In the data rows, 128 means zero.
Every row has a hidden score. In each pair, how much higher is the second row's than the first's? 20 means about the same, 40 much higher and 0 much lower. The score is a weighted sum of the row's numbers plus the product of two more (or one squared), each taken from its middle value.
array([158, 100, 119, 95, 168, 133, 120, 101, 112, 128])
array([168, 99, 113, 91, 117, 164, 74, 106, 102, 116]) 21
array([157, 55, 186, 173, 177, 183, 178, 68, 171, 101])
array([180, 147, 149, 152, 152, 99, 136, 88, 92, 127]) 9
array([119, 137, 110, 132, 122, 122, 124, 159, 184, 142])
array([116, 148, 101, 95, 122, 148, 133, 162, 105, 154]) 18
array([136, 157, 112, 104, 110, 163, 121, 154, 137, 159])
array([132, 155, 106, 110, 114, 95, 142, 150, 53, 188]) 21
array([72, 152, 105, 116, 115, 111, 190, 166, 98, 144])
array([96, 99, 81, 54, 133, 180, 118, 171, 168, 140]) 19
array([127, 124, 148, 95, 105, 124, 153, 141, 145, 118])
array([93, 172, 120, 105, 136, 138, 180, 115, 111, 216]) 18
array([112, 127, 168, 157, 119, 124, 162, 118, 108, 86])
array([170, 116, 182, 175, 123, 186, 115, 118, 138, 116]) 17
array([147, 137, 147, 187, 135, 147, 163, 106, 119, 122])
array([116, 125, 107, 93, 95, 103, 143, 157, 135, 169]) 18
array([137, 111, 124, 168, 115, 147, 148, 127, 140, 135])
array([153, 137, 155, 135, 152, 161, 148, 107, 131, 106]) 22
array([120, 138, 85, 102, 102, 102, 145, 159, 157, 145])
array([138, 190, 156, 121, 105, 122, 93, 180, 166, 185]) 18
array([117, 97, 116, 85, 122, 114, 149, 170, 123, 124])
array([186, 116, 157, 166, 151, 174, 114, 87, 109, 95]) 19
array([174, 95, 131, 105, 133, 119, 77, 125, 100, 107])
array([125, 144, 67, 91, 105, 126, 146, 121, 139, 137]) 24
array([150, 107, 137, 102, 124, 137, 147, 129, 137, 158])
array([125, 92, 91, 89, 156, 142, 88, 133, 111, 146]) 22
array([157, 109, 95, 111, 128, 119, 53, 133, 183, 143])
array([84, 78, 172, 153, 147, 132, 138, 134, 103, 94]) 19
array([155, 100, 108, 108, 129, 118, 139, 146, 170, 106])
array([177, 85, 175, 133, 121, 71, 126, 84, 137, 103]) 14
array([38, 103, 128, 143, 83, 116, 132, 184, 108, 151])
array([173, 158, 141, 146, 128, 25, 162, 83, 104, 40]) 10
array([139, 122, 94, 106, 131, 99, 125, 148, 135, 125])
array([130, 186, 110, 144, 134, 188, 143, 118, 117, 77]) 22
array([155, 99, 158, 157, 140, 143, 96, 121, 130, 87])
array([112, 218, 86, 102, 101, 109, 134, 185, 101, 136]) 21
array([160, 112, 153, 141, 133, 99, 128, 80, 123, 94])
array([120, 198, 106, 102, 151, 137, 180, 141, 129, 121]) 33
array([88, 151, 96, 119, 116, 137, 126, 171, 140, 138])
array([106, 162, 108, 109, 107, 133, 141, 169, 198, 189]) 16
array([180, 101, 130, 141, 168, 137, 167, 129, 171, 120])
array([142, 77, 161, 170, 147, 185, 152, 95, 142, 94]) 1
array([134, 118, 156, 198, 167, 169, 234, 119, 60, 166])
array([123, 102, 122, 104, 116, 108, 87, 136, 156, 155]) 18
array([105, 117, 127, 124, 140, 133, 99, 137, 156, 163])
array([161, 114, 163, 95, 158, 121, 124, 111, 138, 134]) 18
array([119, 168, 87, 105, 90, 117, 134, 142, 110, 155])
array([131, 133, 119, 101, 100, 95, 96, 163, 144, 143]) 25
array([151, 126, 164, 176, 100, 127, 132, 103, 121, 89])
array([126, 136, 90, 129, 108, 116, 143, 156, 115, 98]) 24
array([81, 103, 127, 164, 153, 150, 189, 109, 90, 100])
array([42, 111, 176, 220, 153, 135, 205, 153, 158, 141]) 13
array([94, 144, 133, 127, 78, 91, 130, 154, 135, 136])
array([76, 82, 173, 171, 135, 182, 197, 134, 151, 101]) 9
array([64, 69, 170, 194, 121, 196, 143, 153, 135, 124])
array([125, 138, 121, 109, 74, 93, 115, 157, 135, 121]) 22
array([148, 107, 140, 152, 158, 139, 161, 146, 165, 152])
array([119, 160, 107, 99, 147, 117, 133, 150, 101, 172]) 15
array([144, 138, 148, 153, 149, 162, 118, 97, 102, 112])
array([119, 158, 134, 159, 132, 148, 170, 116, 147, 121]) 27
array([199, 113, 148, 176, 114, 115, 134, 96, 169, 80])
array([113, 106, 109, 152, 120, 127, 93, 126, 143, 180]) 13
array([96, 178, 130, 121, 93, 74, 132, 152, 65, 155])
array([112, 150, 109, 85, 130, 165, 114, 164, 128, 178]) 8
array([80, 167, 108, 111, 97, 133, 112, 171, 122, 146])
array([200, 192, 92, 88, 118, 75, 92, 121, 171, 108]) 24
array([149, 119, 86, 80, 146, 126, 91, 130, 36, 136])
array([126, 96, 122, 164, 145, 202, 100, 92, 169, 78]) 18
array([151, 126, 154, 150, 93, 89, 112, 93, 112, 127])
array([103, 117, 115, 110, 122, 133, 122, 142, 163, 162]) 15
array([117, 154, 107, 93, 118, 143, 123, 147, 135, 126])
array([135, 132, 149, 191, 150, 213, 147, 98, 119, 59]) 22
array([111, 184, 143, 125, 113, 118, 138, 157, 134, 148])
array([161, 50, 191, 163, 135, 101, 157, 74, 108, 125]) 18
array([125, 150, 152, 134, 106, 118, 109, 101, 157, 87])
array([210, 130, 50, 122, 173, 173, 78, 154, 118, 99]) 27
array([141, 136, 166, 145, 132, 174, 161, 91, 133, 113])
array([109, 129, 93, 79, 114, 125, 142, 145, 87, 153]) 18
array([123, 134, 125, 129, 83, 121, 100, 149, 124, 161])
array([120, 146, 79, 93, 147, 150, 108, 192, 148, 174]) 11
array([147, 170, 128, 145, 143, 170, 101, 151, 136, 93])
array([121, 117, 115, 114, 124, 149, 128, 126, 122, 151]) 16
array([139, 100, 114, 110, 155, 116, 134, 97, 61, 150])
array([138, 108, 166, 145, 122, 111, 118, 129, 160, 74]) 25
array([162, 85, 125, 142, 155, 171, 53, 137, 112, 93])
array([118, 128, 99, 123, 137, 117, 128, 124, 58, 122]) 11
array([168, 131, 122, 97, 107, 81, 136, 129, 116, 118])
array([76, 85, 100, 99, 105, 157, 129, 177, 170, 137]) 18
array([167, 149, 131, 124, 153, 141, 78, 122, 148, 88])
array([126, 162, 103, 90, 152, 176, 117, 140, 128, 145]) 16
array([111, 131, 102, 92, 133, 115, 125, 158, 176, 144])
array([128, 118, 164, 158, 169, 179, 130, 96, 117, 94]) 16
array([104, 141, 110, 106, 133, 118, 147, 151, 158, 145])
array([148, 77, 184, 126, 167, 149, 127, 95, 155, 64]) 19
array([138, 62, 115, 138, 134, 113, 111, 74, 146, 80])
array([112, 118, 134, 98, 138, 98, 148, 121, 127, 116]) 16
array([121, 135, 75, 98, 152, 145, 135, 162, 119, 157])
array([74, 108, 175, 153, 136, 155, 148, 65, 39, 100]) 17
array([103, 105, 79, 140, 128, 117, 121, 158, 145, 171])
array([128, 144, 130, 114, 122, 162, 107, 133, 149, 154]) 15
array([117, 125, 116, 117, 120, 136, 129, 146, 137, 148])
array([181, 135, 156, 118, 173, 110, 108, 75, 93, 88]) 22
array([132, 147, 117, 78, 96, 105, 114, 150, 94, 155])
array([159, 181, 85, 101, 133, 132, 149, 136, 132, 114]) 33
array([116, 123, 130, 122, 134, 121, 133, 159, 119, 131])
array([123, 130, 157, 142, 113, 127, 145, 117, 142, 142]) 17
array([98, 152, 148, 169, 113, 136, 176, 88, 62, 139])
array([149, 136, 132, 152, 127, 138, 145, 133, 104, 115]) 24
array([120, 172, 105, 103, 160, 155, 123, 163, 161, 129])
array([122, 142, 113, 149, 138, 138, 149, 131, 142, 81]) 25
array([99, 135, 86, 74, 127, 154, 150, 142, 134, 158])
array([88, 150, 181, 174, 105, 82, 193, 109, 125, 141]) 16
array([77, 131, 102, 120, 119, 68, 164, 151, 131, 137])
array([146, 102, 102, 71, 132, 173, 52, 175, 149, 126]) 26
array([98, 128, 142, 134, 147, 113, 162, 98, 125, 85])
array([50, 139, 117, 124, 102, 87, 142, 166, 124, 129]) 26
array([91, 150, 109, 86, 152, 178, 140, 191, 117, 150])
array([123, 107, 117, 101, 129, 130, 102, 136, 118, 124]) 26
array([152, 138, 178, 186, 134, 130, 132, 91, 95, 134])
array([127, 106, 105, 96, 110, 91, 154, 120, 120, 157]) 25
array([131, 156, 127, 87, 94, 103, 123, 144, 141, 92])
array([165, 136, 123, 91, 121, 98, 120, 132, 164, 149]) 18
array([164, 75, 140, 140, 149, 119, 125, 28, 74, 74])
array([97, 101, 145, 179, 125, 150, 122, 126, 88, 137]) 23
array([170, 131, 153, 150, 111, 94, 73, 101, 115, 110])
array([179, 90, 152, 114, 146, 158, 95, 116, 126, 142]) 8
array([139, 135, 112, 105, 111, 99, 74, 160, 131, 116])
array([158, 160, 107, 104, 113, 98, 112, 122, 144, 153]) 10
array([168, 137, 83, 96, 141, 130, 92, 129, 166, 129])
array([111, 154, 89, 120, 119, 73, 155, 155, 147, 169]) 18
array([129, 154, 114, 92, 108, 61, 153, 129, 146, 145])
array([145, 64, 158, 183, 176, 134, 179, 93, 78, 67]) 20
array([116, 136, 121, 142, 75, 141, 86, 162, 146, 177])
array([108, 143, 112, 126, 109, 129, 160, 136, 108, 165]) 5
array([141, 130, 132, 148, 96, 169, 130, 139, 109, 149])
array([114, 129, 101, 103, 109, 147, 116, 158, 83, 131]) 26
